500 stands for zero in the data rows.
A hidden rule labels the rows of this table. It goes by one to three of the table's principal directions, not those with the most spread.
587 561 421 354 589 546 558 416 671 612 407 450 425 569 481 455 469 468 277 492 630 461 550 521 248 512 359 557 496 616 477 558 508 513 485 541 387 395 474 536 609 423 479 444 494 380 482 405 L
586 226 452 439 596 695 330 522 483 690 467 294 521 526 485 303 605 573 464 395 486 474 412 279 485 430 439 409 695 428 593 613 560 664 455 489 608 587 739 266 472 441 617 696 441 811 393 549 G
429 800 586 641 494 584 519 644 465 178 644 457 558 546 554 444 568 485 880 490 495 395 540 547 626 388 650 356 462 625 674 538 601 369 541 524 467 827 587 688 480 411 640 725 466 659 687 467 L
395 523 466 437 636 447 616 664 478 439 512 697 613 506 462 401 565 563 770 485 538 456 440 687 562 392 541 475 501 418 563 527 546 439 634 435 688 635 546 565 357 456 627 550 614 569 467 540 K
244 741 582 292 692 221 641 400 526 487 608 798 476 393 471 465 594 278 641 261 589 456 632 745 429 381 657 539 578 304 423 684 441 376 727 545 564 463 436 649 366 462 699 580 497 226 560 363 E
483 401 474 444 631 429 496 540 441 540 439 575 502 477 442 373 504 515 580 480 589 461 416 543 526 379 431 498 571 491 473 583 548 550 513 476 651 596 620 443 481 540 523 452 544 643 475 544 G
510 494 348 456 331 423 583 577 744 602 454 544 421 514 429 480 648 349 371 497 473 710 628 539 516 596 413 485 586 440 582 321 618 544 479 544 379 287 359 691 515 371 486 513 403 346 507 474 L
615 521 435 588 366 440 582 647 626 463 443 430 515 526 591 475 594 466 528 712 558 638 546 500 624 583 500 422 524 650 714 259 703 599 436 591 456 569 526 673 667 408 412 537 553 529 550 489 L
468 364 360 359 638 571 567 524 454 604 514 489 561 513 456 363 615 547 449 487 495 474 530 371 432 511 482 539 605 431 456 452 466 628 465 498 531 401 625 326 434 385 609 485 606 557 384 563 E
631 549 357 355 580 676 545 239 921 853 394 338 430 708 447 612 670 414 197 506 471 612 644 401 233 770 228 654 532 572 570 373 655 430 443 643 217 139 405 578 625 286 484 470 342 310 274 265 E
455 266 689 551 802 500 447 611 301 521 554 710 630 327 380 456 478 752 933 600 453 524 305 542 839 219 587 374 665 350 525 661 473 547 455 469 880 726 605 548 430 724 579 198 926 819 460 517 L
569 714 578 648 599 702 488 537 431 290 445 325 593 649 585 675 343 695 649 744 519 264 373 471 512 513 469 435 273 818 568 564 442 431 373 536 383 692 552 517 607 574 411 372 683 643 550 394 L
598 230 518 507 478 672 451 644 483 623 415 460 540 467 464 564 434 710 423 620 414 493 332 451 586 499 398 447 485 441 554 547 422 641 392 413 550 458 459 390 508 591 420 405 657 553 462 528 E
470 890 473 633 430 480 595 416 675 318 622 382 483 545 643 483 551 355 473 431 416 424 575 619 352 531 556 477 428 688 634 459 570 335 536 535 460 574 340 572 496 434 389 717 313 345 568 334 L
466 738 486 467 365 417 506 554 725 381 477 486 405 557 597 528 584 316 485 516 508 532 725 590 476 649 580 473 435 492 607 461 522 527 555 575 193 565 495 833 556 337 657 690 347 335 619 422 L
615 709 430 609 471 604 559 459 687 397 442 402 479 605 547 496 562 548 567 610 448 577 601 516 373 466 561 376 459 768 692 452 491 390 460 582 401 567 335 681 536 433 460 450 606 445 490 364 K
478 430 489 661 482 505 489 427 468 509 440 597 390 502 564 496 796 533 717 293 316 620 597 574 531 418 570 461 610 426 474 669 329 442 650 498 593 495 396 536 185 506 669 593 473 403 393 563 K
485 671 628 524 444 647 362 408 453 391 584 311 612 636 543 627 333 509 512 491 453 414 438 374 421 601 608 477 350 605 545 464 560 340 480 528 380 590 540 455 599 466 457 693 348 635 490 432 L
434 666 521 513 460 407 599 560 458 265 657 581 569 413 535 286 566 426 721 449 546 574 574 567 484 317 792 335 558 553 626 472 525 463 569 510 638 755 509 617 438 430 590 643 564 583 626 531 L
578 79 283 335 563 612 620 867 857 832 273 579 501 473 366 322 849 574 506 661 439 631 401 585 698 528 170 429 698 250 747 488 645 867 428 447 553 492 573 586 413 351 661 541 572 625 419 510 K
534 258 521 546 320 825 205 526 545 698 537 221 604 612 439 616 453 580 318 472 243 599 414 204 566 739 417 455 507 361 602 334 609 555 333 500 366 297 528 344 525 411 450 681 285 694 338 509 E
688 633 498 641 115 561 429 506 629 440 418 216 388 647 702 719 373 399 163 647 556 499 538 465 479 839 342 553 264 737 603 319 608 545 385 525 153 382 457 573 771 452 245 650 213 349 625 484 L
638 366 473 461 510 390 563 536 606 575 314 663 392 476 494 498 584 537 541 659 673 689 612 607 555 494 458 502 536 500 472 502 460 648 521 556 440 532 551 811 545 503 618 227 708 464 510 576 G
463 740 530 560 488 295 504 255 580 472 552 570 300 462 586 604 513 292 378 297 576 521 743 619 373 572 521 621 480 506 331 570 425 362 605 568 391 310 397 720 487 561 511 385 348 181 537 421 K
515 518 494 591 334 279 494 691 582 361 380 609 353 424 623 449 532 441 573 485 518 527 463 779 621 420 538 367 489 447 578 658 420 611 596 411 585 730 449 747 394 632 519 567 472 459 633 556 K
629 507 357 618 257 592 412 555 832 602 383 307 391 610 616 520 603 435 250 499 328 598 585 546 437 706 343 446 469 568 755 402 584 568 427 500 328 369 349 597 528 381 389 710 274 343 436 407 G
570 549 507 310 525 423 596 423 577 560 430 630 510 513 443 562 307 519 365 590 692 499 478 623 304 498 501 558 342 566 505 496 477 407 549 448 475 457 400 559 625 542 406 322 625 334 497 435 K
563 557 413 694 450 659 370 397 646 575 559 278 502 618 540 547 556 504 384 395 277 493 593 373 413 635 425 557 505 570 592 351 640 350 464 523 428 393 438 427 503 410 416 657 289 471 331 427 K
671 383 434 552 307 578 450 418 497 596 396 312 356 573 579 633 484 489 188 598 561 584 608 308 485 747 335 633 459 581 367 357 466 618 405 555 236 224 519 453 657 476 410 396 384 389 506 602 L
369 663 511 316 659 242 878 535 675 470 548 903 554 344 451 505 627 371 610 461 619 481 566 877 457 363 577 560 497 320 412 653 395 467 686 462 619 549 353 724 361 487 662 482 658 238 610 430 E
471 436 489 456 430 436 527 520 547 581 587 487 586 402 494 494 497 398 330 502 484 548 581 416 501 589 562 537 527 391 518 328 579 574 472 531 473 397 499 417 581 416 469 617 433 419 511 495 E
555 483 477 377 616 695 455 557 622 548 407 502 456 646 466 463 531 655 570 560 412 445 442 570 452 496 396 460 500 517 624 658 447 552 444 434 409 590 537 625 484 434 616 480 640 562 415 440 E
449 581 642 586 690 534 488 486 445 411 429 664 469 423 475 596 357 695 670 507 441 354 323 773 476 265 480 390 391 557 462 880 211 429 489 425 656 613 308 582 317 774 446 170 787 427 531 365 E
362 337 660 381 694 428 473 397 219 592 627 695 699 368 318 674 291 547 531 523 592 425 474 375 614 487 584 667 450 245 179 486 412 466 491 491 555 386 635 311 518 604 586 262 666 580 470 593 E
450 696 551 395 466 334 609 411 414 328 680 596 527 409 483 382 393 360 519 453 651 524 606 505 393 387 746 507 496 551 462 432 525 382 570 499 538 601 484 527 605 470 499 550 504 449 648 524 K
456 669 457 429 464 439 543 424 638 492 561 533 445 533 474 401 623 325 539 354 522 601 666 529 393 486 579 475 567 516 614 452 616 366 591 554 443 464 438 632 505 351 578 666 345 393 517 417 E
577 101 293 339 273 637 411 679 720 927 359 281 538 587 433 548 618 455 105 439 364 585 336 309 551 732 243 473 616 230 671 373 652 702 435 418 467 159 466 197 497 396 409 851 230 527 334 507 K
494 494 577 638 433 358 645 626 406 346 503 665 524 387 615 482 529 542 695 581 515 571 399 749 711 383 550 461 521 477 473 559 433 537 590 453 751 641 400 569 411 610 452 528 597 505 625 619 E
527 626 445 556 395 476 497 378 618 531 650 348 435 437 542 507 549 341 272 466 507 512 671 383 426 591 538 526 540 490 503 352 551 520 460 570 343 410 488 508 538 449 468 484 397 347 565 430 E
374 264 530 303 815 435 525 485 427 753 545 753 575 367 313 521 515 580 551 447 485 462 472 511 598 421 460 612 642 170 346 594 432 553 523 461 656 339 563 414 407 569 640 254 750 467 363 488 K
528 476 560 676 405 583 442 422 350 417 531 470 570 577 570 556 577 544 642 493 371 631 641 380 568 557 630 524 504 586 478 391 484 438 488 575 445 483 517 459 501 367 560 675 480 549 435 626 K
637 338 366 582 273 541 431 684 618 527 237 365 227 538 593 441 561 568 301 586 375 574 384 554 537 545 272 403 556 585 564 573 403 752 398 449 415 462 366 573 481 592 345 433 450 423 530 541 K
616 493 671 722 355 748 353 545 399 313 569 313 656 565 576 646 338 709 622 630 247 483 371 346 609 519 673 364 367 661 665 479 465 432 333 439 504 717 450 435 626 569 366 678 560 746 498 506 K
590 380 405 782 309 582 300 626 480 509 331 326 320 623 678 472 616 591 485 394 295 523 439 550 594 553 324 430 560 589 611 557 502 572 500 455 540 467 458 465 367 525 395 675 339 489 402 590 K
344 660 545 433 546 266 592 284 519 461 650 698 489 344 478 475 506 276 411 315 573 518 668 636 332 451 652 594 498 354 260 559 374 456 612 534 503 472 455 571 353 498 611 444 431 304 556 496 G
417 196 684 184 779 465 443 385 131 677 520 762 664 460 297 632 205 689 546 505 647 455 332 390 531 463 562 682 472 260 168 591 376 463 529 413 661 358 668 296 573 655 568 200 781 644 343 638 L
597 507 342 496 529 753 481 598 781 518 389 335 475 642 506 315 611 604 466 539 334 448 400 552 341 483 336 392 504 624 735 582 536 571 415 433 476 677 473 519 426 393 509 635 441 643 407 413 G
533 451 575 559 295 357 384 528 404 481 454 503 493 454 573 603 288 409 348 385 695 520 480 560 502 537 530 474 374 477 437 533 494 479 574 462 550 417 503 491 556 613 397 592 328 472 595 599 E
517 765 434 487 572 559 674 531 499 312 447 474 596 724 568 404 540 563 736 614 577 488 473 568 356 484 534 497 415 858 649 349 682 299 579 576 518 647 496 564 594 314 447 633 535 561 448 464 E
547 376 684 602 381 440 420 379 157 409 620 542 606 389 478 768 174 603 412 569 581 500 508 287 549 572 715 645 306 461 178 344 381 405 485 455 478 460 551 377 629 704 394 257 593 528 526 703 K
527 959 592 524 437 635 513 311 479 258 729 212 621 590 587 567 214 415 349 521 651 280 494 373 196 557 645 490 236 847 577 379 611 241 452 548 342 608 497 395 729 457 294 619 348 499 648 330 L
586 365 261 403 402 584 555 505 945 776 290 425 261 542 466 471 877 379 219 491 325 655 674 493 424 638 257 497 673 343 549 572 385 761 444 552 192 283 358 635 365 336 671 544 376 264 445 413 K
639 396 366 568 496 724 419 490 691 586 340 324 379 542 549 357 649 612 389 522 346 510 499 481 335 458 389 355 535 617 684 652 351 663 389 482 444 563 436 452 365 478 514 467 539 503 414 422 E
431 942 661 642 585 540 391 111 471 356 608 368 423 630 623 639 332 417 446 345 475 354 589 549 207 592 501 673 325 758 341 540 517 152 583 624 339 463 409 538 553 497 381 501 238 304 467 328 L
543 417 295 595 308 491 549 614 702 564 481 404 465 528 512 342 811 369 470 469 374 692 586 439 566 578 441 432 657 494 690 270 711 604 467 539 493 483 499 534 437 320 502 731 303 553 449 544 E
647 724 586 862 37 515 234 149 583 472 540 123 329 579 673 807 421 241 149 389 496 716 784 267 402 779 551 503 395 704 430 291 542 338 453 730 107 212 336 607 644 488 307 583 50 289 588 445 E
515 436 374 449 628 658 620 640 592 605 407 506 511 552 420 496 628 627 520 592 426 413 450 511 512 463 316 492 538 515 579 540 471 563 435 481 465 410 438 437 442 437 522 423 674 431 453 427 G
Here are more rows. What is the label of each one?
545 545 652 470 493 584 241 308 262 435 510 398 529 572 457 675 13 626 321 497 614 335 412 356 282 518 584 551 233 628 318 563 366 335 448 438 384 506 549 364 644 680 360 278 533 558 477 518: E
680 589 338 503 322 619 541 581 805 552 370 342 394 671 541 524 535 469 276 603 512 537 565 536 395 655 284 498 432 685 698 387 631 519 420 501 261 392 395 643 661 353 388 595 388 367 522 421: E
479 338 562 454 678 704 435 572 354 550 528 449 651 458 337 520 381 694 565 658 485 403 359 301 587 408 473 449 513 472 449 515 455 593 330 518 503 540 615 339 535 549 524 271 751 736 495 492: G
377 577 736 566 554 573 285 331 140 295 583 384 672 576 544 480 395 492 801 412 533 496 509 254 487 473 790 460 437 622 426 488 541 330 564 646 508 709 730 336 543 427 622 752 321 841 482 577: K
538 406 406 415 397 539 554 591 499 564 406 455 595 601 406 509 448 493 393 695 568 571 418 409 528 593 362 530 460 592 520 276 650 582 377 539 398 405 531 394 643 375 381 508 491 598 495 564: E
581 318 440 617 371 651 270 492 553 631 467 254 451 549 574 519 495 537 277 477 355 506 463 357 531 696 356 509 497 435 548 440 520 627 395 462 440 394 572 361 476 518 431 561 297 594 386 541: G
479 319 454 515 470 439 478 695 419 466 454 592 493 406 476 404 529 579 608 547 473 556 471 524 682 399 557 405 589 346 494 537 395 644 513 434 617 578 528 519 388 573 596 433 641 599 537 635: E
581 417 320 371 378 520 474 495 833 728 444 424 512 595 467 476 645 365 265 471 480 649 666 423 371 719 461 494 515 413 703 301 660 572 472 520 322 353 534 589 547 281 573 672 347 445 353 444: E
514 479 374 549 397 517 538 664 779 582 474 371 439 411 601 387 706 400 344 428 397 436 429 627 506 486 392 335 579 399 740 621 497 707 484 442 563 565 426 463 330 497 479 737 365 427 568 381: E
403 609 508 387 667 483 670 402 574 512 626 614 603 495 464 493 636 430 590 451 460 517 593 528 459 516 572 587 566 412 436 486 508 437 544 546 525 455 497 550 464 381 642 570 531 475 447 445: K
378 499 538 448 529 408 659 520 338 381 577 675 559 439 502 469 607 443 659 462 536 480 523 554 583 469 584 594 509 386 316 533 421 536 590 473 553 574 592 451 387 451 660 604 484 530 574 657: E
451 466 517 636 306 398 464 533 378 428 595 488 497 400 508 540 470 410 450 522 435 563 549 426 674 544 552 521 517 431 426 341 515 540 452 506 474 438 466 423 512 531 417 523 410 465 600 602: E
467 292 497 433 600 525 429 604 328 531 295 645 393 637 486 616 407 716 554 543 388 367 328 620 640 590 247 723 441 359 221 678 330 557 540 336 490 440 561 457 431 614 554 383 538 526 369 694: E
528 471 550 629 256 363 310 308 359 504 536 425 389 508 593 601 467 333 351 336 548 671 703 347 512 655 605 571 517 478 332 377 504 470 538 587 374 312 560 520 548 497 492 561 263 435 493 647: G
628 689 359 433 634 674 695 601 807 511 471 330 406 533 502 480 646 531 405 680 535 346 606 432 409 484 377 445 552 665 666 532 502 593 382 572 248 516 457 656 647 407 546 385 695 351 621 264: K
553 254 467 360 607 683 485 621 482 660 402 494 625 571 367 497 490 653 531 590 523 468 391 380 542 496 385 510 508 437 541 505 550 567 446 458 507 483 619 356 551 428 576 530 595 688 410 548: G
530 566 480 450 587 662 477 379 461 475 467 389 498 617 464 508 409 570 417 458 470 331 451 398 273 481 443 574 404 645 408 603 423 398 472 462 405 529 504 315 525 483 476 536 442 530 446 474: L
476 490 657 468 735 566 440 320 295 500 601 540 726 558 439 565 318 655 727 465 529 406 328 427 458 432 624 576 405 524 457 519 579 211 586 445 759 638 604 299 532 604 468 493 550 766 322 496: L
347 848 558 479 583 429 584 469 555 315 658 623 515 497 462 480 483 367 656 441 508 416 648 640 463 453 586 535 441 540 526 500 565 312 551 535 407 567 447 688 526 400 578 560 451 373 621 380: G
500 307 233 400 516 617 577 669 849 767 444 462 481 505 420 353 812 488 354 464 249 508 455 545 517 542 275 451 674 273 720 511 541 699 433 396 533 402 421 403 304 374 567 666 453 456 363 415: E
629 373 612 629 485 646 290 388 286 510 434 324 491 608 589 614 390 653 520 578 541 523 469 297 554 605 478 548 454 627 404 468 491 508 446 566 437 497 675 426 614 550 470 410 506 686 418 613: G
455 373 496 525 429 534 372 603 352 520 522 428 562 499 468 504 408 544 474 425 442 452 374 399 582 475 511 436 522 418 499 497 508 519 472 437 591 462 537 312 456 558 441 595 458 626 477 571: K
532 738 361 469 367 467 665 579 896 508 528 477 422 484 530 497 596 345 289 537 454 458 579 695 376 564 420 431 430 553 769 458 560 530 446 460 342 474 288 680 512 414 399 574 456 186 608 274: G
589 711 411 517 451 418 521 395 790 433 405 500 226 398 618 385 476 434 245 510 559 501 673 744 183 444 511 404 410 626 575 676 242 583 512 494 356 549 281 770 413 590 474 211 566 130 610 335: L
291 686 484 412 546 303 488 321 737 627 750 437 502 378 594 333 855 69 465 138 427 624 840 429 449 579 744 447 796 220 647 441 655 496 656 696 500 375 548 562 403 256 758 967 157 348 477 302: K
328 779 479 344 688 353 806 562 488 287 638 816 600 404 386 447 476 486 706 578 629 379 568 710 408 336 677 525 391 493 430 492 413 387 590 462 517 652 450 677 405 483 624 260 799 350 621 451: L
587 429 459 475 639 643 566 502 400 516 491 376 690 608 459 470 413 677 562 768 560 465 321 322 513 547 425 562 455 701 541 264 687 476 384 528 597 568 641 300 682 478 345 367 639 790 377 526: G
510 699 456 777 233 396 547 713 528 178 441 486 441 510 627 497 524 444 657 608 514 520 501 689 640 483 523 363 359 688 622 426 532 492 512 489 467 725 426 720 439 540 411 551 410 511 699 564: G
